Where one turn sends some rows of the set: a few examples, then the rows asked
k930: [-14  -7   5  43 -22  16  19  22  -6  -2 -14 -18  -5  17 -11   3 -10   0
  -3 -26   0  10  -2 -15   8]
k259: [  2 -17 -12  11   3   1  20  20   8 -18  27  38 -11  12 -10  -8  15   3
  -8 -13 -25  -2  -3   6   7]
k452: [  2 -13  13 -13   8  -3  -6 -33 -20  13  10  14  -1  14  16   1   5 -12
  11  -8  -1  25  26  -8 -20]
k853: [ -1 -14 -12 -13  -1   0  10 -27  -1   7   7  -1  12 -21   4 -13 -24  12
  23 -10 -18  13 -11 -22  21]
k758: [-23 -20  -2   3  -5  -8  13 -15 -45  10  11 -19  -4 -12 -23   0   9  -8
  18   4 -15   7  10   7 -11]
k108: [  4   9 -17  35  -1   5 -12   1   5 -13  -9  13 -12  -4  25  23  12 -15
  16 -15 -16  -4 -13  17  10]
k25: [  1 -16 -13 -23  -1  -7   3 -24 -14  16   7  23  22  -9  10   6 -25   8
  31  -8  -8   1 -12  -9  -4]
k779: [ -9   4 -10   9  13 -15  30  19 -16  21  -7  -6   0  -3  -2  -8  20  10
  -4 -15  16  -3   7   9 -34]
k317: [  7  14 -11  31   9  20  -9   9  10  -3 -17  20 -15  30  23  20   5 -20
  -6  -2  -3  -1   2  11   2]
k153: [-33  -4  -5  -4  23  11 -16  -3   5  24  -1  18 -26  14   0  12 -18 -25
   5  10  -8  -8  12 -13 -11]
k630: [ -8   7 -10   8  17 -13  28  20  -6  18  -6   5   3   6   4 -10  10   6
 -10 -18  25   0  13   7 -36]
k203: [-12  -8  -6  46  -4   0  13  26 -11 -27 -17  -4 -10  21   2  -5 -16  -7
 -11  -5  -3 -19 -11 -16  -4]
k864: [-10  -8  -7  40  -6   0   9  28 -12 -27 -20  -6  -7  24  -2  -4 -15  -5
 -17  -5  -5 -16  -6 -15   1]
k727: [-14 -11   4  36 -18  17  28  22 -10  10  -9 -21  -4   9 -18   4  -4   5
   3 -26  -6  22  -2 -12   2]
k433: [  8  15  -8  35   4  16  -1   7  11  -2 -16  22 -12  31  23  20   8 -21
  -5  -3  -7   0  -4   8   1]
k547: [  0  -8 -13  -3  -3  -7  -1 -25   1   0   5  -7   5 -28   9  -3 -25   7
  27  -8 -23   8 -16 -15  23]
k807: [-10 -19 -10  31   3  16  15  -4 -12   5   3  -6 -27  10  -2 -10  15   3
  -4  17  26 -14  16  21 -10]
k696: [ -1  -8 -23 -12   5  -5  25 -20 -13  22   7  -6  17 -29  -7   2 -11  10
  21   1 -15   6 -17   8  11]
k181: [  2 -15 -17 -23  -2 -16   1 -29  -9  14  -3  16  17 -11  10   7 -22   4
  31   4   2   4  -8  -6  -8]
k395: [-29   2 -12  -8  14  17  11  13   3  37  -3  -8 -14 -12 -18   8 -22  -9
  14   3 -20  -4 -11   4   7]
k572: [  4   1   3  14 -10 -21  18  -5   5 -10 -16 -30  -7  17 -11  19 -10  -5
 -25  13 -14  22   9  -6   6]
k753: [  0 -14  -4 -19   7  -4  13 -20   2  13   5   6  20 -16   7 -15 -30  11
  10 -13 -13  12 -11 -27  16]
k921: [  6  -3   3  12   6  28  -2   1  -6   9  -5  25  -4  55   4  13 -11 -16
 -10   7   0  10   3  -2  -5]
k117: [ -1 -15 -14  25   6 -14  -2   1 -17 -43 -11   8   0  15  14 -16  -7  -2
  -6   7  -5 -27 -11 -18  -4]
k507: [ 14 -12 -20 -17   4 -21  20 -24 -21   1   9   4  23 -16   6 -12  -1  13
  12   9  -7  -4 -13  -1   7]
k984: [  2 -12 -11  22   3   1  21  22  11 -14  29  33  -9  16 -10  -9  11   5
  -8 -15 -18  -1  -1  15   3]
k299: [  2  -2   9   9  -6 -15  15  -2   4  -6 -11 -32  -4  17  -2  14 -12  -7
 -26   6 -25  29   3 -16  10]
k958: [-15   3  11   6  18  15   5  -8 -31  16  -2 -15  15   2   3 -17  -8 -15
   3 -28 -27  22  -1 -25   6]
k349: [-17   5   8   9  14   8   8  -3 -22   5  -5 -23  10   3  -2 -16  -5 -17
 -14 -22 -34  25  -2 -25  11]
k679: [ -2 -11 -17 -20   4  -8   6 -12  -6  17  15  35  20  -8   7   3 -19   6
  28 -16 -18   2 -11  -8   0]
k736: [  3  -5  -8 -10  19  -8  29   6   5  28  -5   7  14   9  14 -22 -16  13
 -13 -17   9   7   9 -19 -22]
k613: [-39   5  -2   3  23  16 -13   5   8  22  -5  12 -25  12  -9  10 -23 -22
  -1   8 -12  -9   6  -6   0]
k355: [ 10 -13 -22 -14   0  -9  20 -25 -20  16  10   1  22 -25   2  -7  -6   6
  19   5  -9   4 -15   6  10]
k199: [  3 -11  -5  -8 -18 -26  10 -23   2   7 -21 -21  -3   5   2  28 -12   0
   2  25   2   5  12  -6  -5]
k604: [ -8  -7  11 -12  16   1 -17 -28 -11   6   5  19  -9  17  18   6   2 -18
   7 -10  -2  17  27 -14 -24]
k332: [-19 -15  -4   6  -3 -15  16  -6 -42  10   7 -14  -6 -12 -22   4  18  -6
   7   0 -10   3  11  17 -24]
k730: [-13 -19  -7  22   4  16   8 -12 -14  14  -2  -7 -25   3   6  -4  15  -5
   9  22  29  -8  17  16 -14]
k374: [ -2 -11 -12  30   1 -14   0   0 -10 -41  -9   7   3  23   8 -14  -8  -4
 -10   8  -3 -26  -5 -19   4]
k383: [ -8 -15  -6  23   0   7  24  16  11 -15  17  19 -34  19  -9  -4  18   4
  -9   8   2 -11   9  16  -4]
k487: [ -6 -17 -10  23  -1   5  20  21   8 -13  14  18 -31  16 -11  -3  18   7
 -12   3   3 -10  16  18  -5]
k444: [  3 -11  12   5  11  25   2  -4 -11  12  -7  19   3  52   6   7 -15 -15
 -14  12  -5  15   2 -17  -3]
k206: [  1  15 -12  35   2   9 -15   3   8 -13  -9  12 -15   4  17  21   7 -14
  19 -12  -7 -12 -11  19   8]

k753 -> k181
k452 -> k758
k383 -> k203
And these:
k153 -> k779
k395 -> k736
k355 -> k853
k444 -> k730
k930 -> k921
k604 -> k332
k984 -> k374
k679 -> k507
k117 -> k108
k487 -> k864
k572 -> k613

